Here are some points, one per row:
array([ 0.863, -0.773, -0.944, -0.980,  0.169, -1.329,  0.458, -0.583,  1.428,  1.169, -0.852,
        0.419, -0.351, -0.718, -1.778,  0.019, -0.547,  0.387, -0.249, -0.090, -0.656,  0.288,
        0.364, -0.440])
array([ 0.583, -0.534, -1.219, -2.050,  0.332,  0.083,  0.318,  0.146,  1.689,  0.512,  0.993,
        0.095,  0.133,  1.452, -0.038,  0.760,  0.290, -0.778, -0.154, -0.704,  0.031, -0.839,
       -0.480, -0.667])
array([-0.579, -0.415, -0.672, -0.596, -0.712, -0.672,  0.695, -1.092,  0.809,  1.977,  1.835,
       -1.293, -1.550, -0.814,  0.501, -0.657,  3.237, -1.284,  0.225,  1.123, -1.598,  0.984,
        2.201,  0.571])
array([ 0.431, -0.770, -0.115, -0.979,  0.612,  0.122, -0.767,  0.213,  1.241,  0.650, -1.170,
        0.813,  0.712,  1.438, -0.649,  0.711, -0.726, -0.660, -0.834, -0.341, -0.743, -1.481,
       -0.009,  0.410])
array([-0.058, -0.430,  1.725, -0.989,  1.077,  2.879, -1.482, -0.112,  0.544,  1.748,  0.391,
       -0.887, -1.247,  2.678,  1.240, -0.965,  1.944,  0.336, -1.776, -0.052,  1.267, -2.767,
       -1.848, -1.476])
array([ 0.319, -0.371, -0.193,  1.159,  1.082, -1.657, -0.203, -0.592,  0.017, -2.414, -0.773,
       -0.414,  1.903, -0.844, -0.880,  0.549, -2.153,  0.883,  0.200,  0.752,  0.559,  0.271,
       -0.204,  0.411])
array([-0.478, -1.272, -0.584, -1.820, -0.109,  1.524, -0.896, -0.381,  0.890, -0.113,  0.168,
       -0.615,  0.231,  1.417, -0.757, -0.135,  0.310,  0.021, -1.910, -0.466, -0.602, -1.476,
       -1.470,  0.428])
array([-0.067, -0.847, -0.631, -2.771,  1.809,  0.539, -0.061, -0.581, -0.842,  0.910,  0.764,
        0.910,  1.022,  0.448,  0.028,  0.261, -1.151,  0.629, -0.716, -0.418,  0.281, -2.217,
       -0.102,  0.021])
array([ 0.073,  0.638, -1.399, -0.028, -2.695,  0.793,  0.676,  0.628, -1.742,  0.690, -1.038,
        1.061,  0.728,  0.715, -0.105,  1.230, -1.046, -0.476, -0.706,  0.076, -1.486,  1.938,
        0.458,  1.591])
array([-0.819,  0.619,  1.847,  1.751, -0.132,  0.118, -0.739, -0.538, -0.417, -1.248, -0.243,
        0.003, -0.205, -1.497,  1.886, -0.369, -1.184,  1.457,  1.059, -0.164,  0.637,  0.404,
        0.949, -0.104])
array([ 0.015, -1.291, -0.163,  0.204, -0.291,  0.355, -0.887, -0.507, -1.241, -2.099,  0.107,
        1.081,  0.354,  0.837, -0.489, -0.871,  0.771,  1.289, -0.774,  0.438, -0.107,  1.096,
       -1.082,  0.837])
array([-1.354,  1.120, -0.722,  0.868, -3.239,  0.138,  0.840,  0.451, -1.412,  2.041, -0.369,
        0.531, -1.297, -0.909,  2.110,  0.540, -0.054, -0.805,  1.583,  0.344, -1.766,  0.773,
        1.677, -0.977])
array([ 0.875, -1.298, -0.333, -1.663,  0.488,  0.347,  0.029, -0.113, -0.119, -1.386, -0.337,
       -0.345,  0.500, -0.014, -0.356,  0.223,  0.928,  0.958,  1.041, -0.454,  0.101,  0.676,
       -0.498,  0.574])
array([ 0.129, -0.304,  0.026,  0.341,  0.956,  0.749,  0.534,  0.476, -0.982, -2.675, -1.295,
        0.578,  1.858,  1.835,  0.583,  1.149, -0.838,  1.094,  0.174,  0.579,  0.762,  0.031,
       -2.163,  0.473])
array([-0.523, -0.180,  1.195,  1.158,  1.696, -0.652, -0.337,  0.770,  1.343, -0.541, -1.931,
       -0.910,  0.674, -1.611, -1.231,  0.285,  0.342,  1.326,  1.507,  0.250,  0.550,  1.400,
        0.663, -0.386])
array([ 1.171, -0.263,  0.660, -0.040, -0.711,  0.716, -1.441, -1.371, -0.581, -1.143,  1.175,
       -1.361, -1.310, -0.271,  0.290, -1.390,  2.634,  1.436, -0.610,  0.663,  1.296, -0.718,
       -0.456,  2.289])
array([-0.296,  0.586,  1.031,  1.409, -0.689, -1.518, -0.029, -0.758, -0.061, -1.686,  0.144,
       -0.289, -1.709, -1.496,  0.103, -0.406, -0.376, -0.520,  0.284,  0.164, -0.285,  1.688,
        1.700, -0.981])
array([-0.027,  0.527, -0.871,  0.683, -1.000,  0.062,  1.023, -0.442,  1.010, -0.140,  1.068,
       -1.591, -0.715, -0.834,  0.162, -0.094,  0.983,  0.580,  0.296, -0.127,  0.779,  0.523,
        2.309, -0.009])
array([-0.909, -0.343,  1.332,  2.280, -1.642, -0.441, -0.679,  0.013, -0.675,  0.356, -0.609,
       -0.508,  0.582, -1.207,  0.513, -2.244, -0.261, -0.507,  0.389,  0.846,  0.709,  0.558,
        0.972, -1.161])
array([-0.073, -1.006,  0.159, -0.380, -0.138, -0.764,  0.963, -0.036,  1.125,  0.239, -0.077,
       -0.470,  0.349, -0.573, -1.176, -0.238, -0.988, -0.041, -0.373,  0.799,  1.466, -0.033,
        0.899,  0.706])
array([-0.899,  2.302, -0.330, -0.306,  1.734,  0.426, -0.168, -0.374, -1.294, -1.326,  0.537,
        0.210, -0.547, -1.445,  2.070, -0.882,  0.140, -1.413, -0.515, -0.666,  2.548, -0.613,
       -1.615,  0.451])
array([ 1.304,  0.185,  0.823,  1.039,  1.898, -0.833,  1.460,  0.978,  0.669, -1.325, -1.339,
        0.017,  1.615, -0.692, -2.029, -0.610, -1.264, -1.670,  0.189,  0.180, -0.416,  0.379,
        0.628, -1.342])
array([ 0.007, -0.975, -0.253, -1.572,  1.290,  0.769, -0.835,  1.110,  0.005, -0.279, -0.419,
        0.141, -0.487,  1.753, -0.941,  0.991, -0.885,  0.039, -0.810, -0.342, -0.466, -1.118,
       -0.261,  0.360])
array([ 0.146,  0.637,  0.363,  0.230,  2.577,  0.691, -1.103,  0.830,  1.867,  0.265, -1.128,
       -0.245, -1.510,  1.383,  0.447, -0.575,  0.178,  0.834, -0.188,  0.094, -0.441, -1.697,
       -0.855, -1.149])
array([-1.215, -1.034,  0.132,  0.191, -1.131,  0.032,  0.037, -1.259,  0.428, -1.243, -0.173,
        0.305, -1.032, -0.005, -0.801,  0.335,  0.921, -0.912, -0.609, -0.666, -0.113,  0.253,
       -0.382,  0.283])
array([ 0.129, -0.790,  0.613,  0.039, -0.222, -0.072, -0.352,  0.020,  0.657,  0.200,  0.507,
       -0.916, -0.514, -0.387, -0.454, -0.029,  0.545, -0.153,  0.320, -1.101,  0.153, -0.654,
        0.793, -0.006])
array([-0.453, -0.398,  0.090, -1.142, -0.163, -0.562, -1.046,  1.363,  0.234,  1.412,  0.882,
       -0.088,  0.117, -1.158,  0.542,  0.462,  0.742,  0.661,  1.180,  0.020, -0.245, -0.936,
        0.644, -0.893])
array([ 1.051,  0.023,  0.692, -0.841,  0.192,  1.285, -1.533, -0.445,  0.751, -0.611,  1.231,
        0.448, -0.958,  2.283,  0.490,  1.255,  0.983,  0.390, -1.302, -1.197,  1.299, -1.055,
       -1.135, -0.006])
array([-0.735, -0.120,  0.693,  0.936, -0.259,  0.094,  0.080,  1.368, -0.886,  0.066,  0.730,
        0.307, -0.006, -2.205,  0.183, -2.732,  0.459,  0.838,  1.340,  0.218,  1.538,  0.713,
       -0.481, -0.350])
array([ 0.160,  0.036,  0.031, -0.470,  0.193, -0.404,  0.095, -0.009,  0.355,  0.580,  1.192,
        0.166,  0.255,  0.520, -0.981, -0.836, -0.612, -1.366,  1.281, -0.965, -0.373, -0.585,
        0.545,  0.424])
array([-1.377,  0.055,  2.128,  0.143,  0.779,  3.433, -1.867, -0.367,  0.927, -0.254,  0.727,
       -0.534, -0.839,  1.743,  0.700, -1.544,  2.204,  1.409, -2.142,  0.318,  2.469, -1.622,
       -1.178, -1.015])
array([-0.853,  2.181,  0.629, -0.700, -2.885,  0.845,  0.385,  1.254, -2.529,  2.237,  0.247,
        0.663, -0.047, -1.352,  1.921,  0.522,  0.218, -2.043,  1.586,  0.098, -1.422,  1.453,
        0.409, -0.630])
array([ 0.013, -1.718,  0.488,  0.801,  0.771, -1.136,  0.354, -0.547,  0.911,  0.258, -0.091,
        0.308, -0.319,  0.352,  0.178,  0.037,  0.234, -0.258,  0.024, -0.957, -1.137, -0.756,
       -0.497,  1.047])
array([ 1.302, -0.838, -0.778, -0.396,  0.273, -0.029,  0.418, -0.368,  1.298,  0.326,  1.091,
       -0.272, -1.231, -0.900, -0.356,  0.787,  0.734,  0.431, -0.489,  0.380, -0.204, -0.164,
        1.294, -0.404])
array([ 0.814, -0.188, -0.402, -1.359,  1.269, -0.209, -0.730, -0.963,  0.442,  0.284, -0.329,
        1.257, -0.340,  1.648, -0.804,  1.373, -1.258, -0.878, -1.310, -1.655, -0.680, -1.400,
       -0.782, -0.020])
array([ 0.076, -0.775,  0.101, -0.358,  1.152, -0.854, -0.226,  0.370,  1.232, -0.252,  0.056,
        0.076,  0.444,  1.037, -0.900,  0.138,  0.765,  0.972, -0.492, -0.340, -0.284, -0.254,
       -0.272,  0.359])
array([ 0.816, -0.470,  0.349,  1.689,  0.447, -0.149,  0.038, -1.323,  1.058, -0.347, -0.059,
       -0.510, -0.591, -0.545,  0.178, -0.911, -0.209,  0.202, -0.910,  0.508,  0.214,  0.227,
        0.681,  0.251])
array([-0.079,  0.976,  0.375,  0.172, -3.418,  0.221,  1.792,  0.780, -2.284,  0.736, -0.847,
        1.328, -0.392, -0.321,  0.960,  0.581, -0.059,  0.219,  0.772,  0.378, -1.664,  1.281,
        1.125, -1.696])
array([ 1.013, -1.577, -1.348, -1.352, -0.253, -3.612,  0.421, -0.538,  0.832, -1.289, -0.157,
       -1.142,  0.879, -1.545, -2.285,  2.789, -2.731,  0.018,  0.719,  1.716, -2.742,  3.138,
        1.765,  1.280])
array([ 1.702, -0.765, -1.422, -0.900,  0.122, -1.846,  1.265,  0.202,  0.487, -1.279,  0.377,
       -0.026,  0.789,  0.092, -0.032,  1.242,  0.089, -0.687,  0.578,  0.028, -1.313, -0.068,
        0.449,  1.461])
array([-1.667, -0.610,  0.543,  0.668,  0.507,  0.281,  0.235,  0.293, -0.622,  1.774,  0.794,
       -1.597, -0.242,  1.040, -0.290, -0.994,  0.742, -0.474,  1.006, -0.465,  0.352,  0.541,
       -0.639, -1.395])
array([ 0.700, -0.188, -0.694, -0.091, -2.123,  0.249,  0.138,  1.169, -2.788,  1.641, -0.090,
        2.048,  0.362,  1.207,  0.107,  1.893, -0.944,  0.118, -0.713,  0.526, -0.874,  0.809,
       -0.866,  1.375])
array([-0.066, -0.074, -0.674,  1.339,  1.687, -0.405, -0.529,  0.214,  0.278, -1.852, -1.140,
        0.824,  2.466, -0.076, -1.407,  0.698, -0.905,  1.331, -0.139, -0.204,  0.502, -1.240,
       -1.572,  0.476])
array([ 1.114, -0.388, -0.156, -0.541,  1.292,  0.064, -0.782,  0.304,  1.130, -0.018,  0.003,
        1.065,  0.654,  0.856,  0.372, -0.372, -1.128, -0.097,  1.039, -0.666, -0.382, -0.750,
       -1.015,  0.732])
array([-0.528,  4.480,  0.617, -0.957, -2.192,  2.607,  0.060, -0.031, -2.859,  1.583,  0.901,
        0.847, -1.578,  1.833,  1.865,  0.258,  0.629, -1.967, -2.214, -1.966,  1.404, -2.027,
       -2.642, -0.691])
These points spread out most along one direction. Take the direction at right angles to it along which they spread out most. Then take the direction at right angles to both along which they spread out most. Go by this last direction. How far along it is each point below, from 0 to 99? 50 is the average, and the first point above lies past it. One standard deviation of the points above along it is 16.
array([ 0.355, -0.009, -0.604, -1.306, -0.030, -0.759,  0.924, -0.345,  1.396, -0.105, -0.926,
        0.061,  1.331, -0.024, -0.228, -0.421, -0.387, -0.908, -0.006,  0.076,  0.940,  0.261,
        0.195,  0.008]) 53
array([-1.687,  0.816,  1.050,  0.358, -0.137,  0.242, -0.337, -0.353, -0.976,  0.283,  0.843,
       -0.504, -0.829, -0.346, -0.268, -0.884,  0.097,  0.156,  1.125,  0.986, -0.048, -0.945,
       -0.803, -1.347]) 36
array([ 0.767,  0.434, -0.201, -0.367,  1.122,  0.059, -0.030,  0.250,  0.395,  0.846,  0.826,
       -1.699,  0.067, -0.616,  1.517,  0.526,  0.145, -0.406,  1.142,  1.068, -0.084,  0.374,
        0.606,  1.581]) 45
array([-0.644,  1.171, -0.151, -0.033, -2.370,  0.114,  2.032,  0.811, -1.750,  2.067, -0.985,
        1.351,  0.211, -0.358,  0.206,  1.301, -0.644, -0.298,  0.841, -0.426, -0.936,  1.429,
        0.249,  0.695]) 71
array([ 0.443, -0.084,  0.674,  1.530,  0.533, -0.736,  1.472, -1.290, -0.511, -1.650,  0.125,
       -1.308, -0.234, -1.088,  0.208, -0.784, -0.195, -0.462,  0.719,  0.289,  0.271,  1.580,
       -0.421,  1.061]) 31
array([ 0.444, -0.119, -0.366,  0.044,  0.971, -0.762,  0.444, -0.109,  0.585, -0.559, -0.504,
        0.465,  0.223, -0.762, -0.672,  0.402, -0.226, -0.106,  0.418, -1.060, -0.467, -0.871,
       -0.495, -0.969]) 51
array([ 0.915,  1.378, -1.424,  2.131,  1.253, -1.014,  2.318, -0.776,  0.701, -1.283, -1.653,
        1.522,  2.920, -0.772, -0.996,  0.362, -0.654, -0.212, -0.618, -0.826,  0.177,  1.616,
        0.018, -0.124]) 51
array([ 0.136, -0.018, -0.768, -0.720,  1.315, -0.503, -1.698,  0.227,  0.315, -0.549,  0.629,
       -1.351,  0.667,  0.890, -0.744,  0.526,  0.035,  0.516, -1.075, -0.083,  0.283, -0.342,
       -1.634,  0.059]) 53
array([-0.493, -0.364,  0.422,  1.644, -0.493,  1.355, -1.649,  0.433, -0.015,  0.526,  0.038,
       -0.686,  0.429, -1.855,  0.628, -1.350,  0.520,  0.878,  1.014,  0.023,  0.901,  1.099,
        0.302, -1.205]) 22
array([-0.939, -0.962, -0.464,  0.484,  0.638, -0.463, -1.203,  0.040, -1.067, -0.734,  0.440,
       -1.436, -0.051,  0.069, -0.012, -0.111, -0.047,  0.686, -0.394,  1.240,  1.259, -0.330,
        0.141,  1.696]) 39
array([-0.292,  0.719,  0.626,  1.146,  0.920,  1.352, -0.289, -0.007,  0.081,  0.115,  0.468,
       -1.039, -0.828, -0.827,  0.494, -1.944,  1.082,  0.959,  0.020,  0.049,  1.364,  0.246,
        0.601, -1.454]) 19
array([-0.263, -0.518, -0.091,  0.786, -0.475,  0.429,  0.544, -0.829,  0.894, -1.365,  0.413,
        0.263, -0.550,  0.492, -0.604, -0.843, -0.864,  0.494, -1.023,  1.259,  0.872, -0.535,
       -0.282,  1.132]) 42
array([-0.444, -1.298,  0.264,  0.208,  1.101, -0.886,  0.199,  0.973,  1.736, -0.147, -1.489,
        0.586,  0.448,  0.657, -0.678, -1.069, -1.609,  0.654, -0.238, -0.582, -1.240,  0.386,
        1.764, -1.020]) 47
array([-0.440,  3.082, -0.688,  0.831, -2.390, -0.002,  0.242,  1.339, -2.212,  2.395, -0.038,
        0.772, -1.414, -0.151,  1.758,  0.394,  1.087, -1.057,  0.587,  1.699, -0.717,  1.242,
        1.082, -0.872]) 57
array([ 0.391,  2.416, -1.023, -0.551, -2.354, -0.704,  1.409,  0.012, -1.895,  2.027,  0.367,
        1.517, -0.002, -0.454,  0.701,  1.657, -0.041, -1.765,  0.632, -0.208, -1.494, -0.162,
        0.653, -0.252]) 78
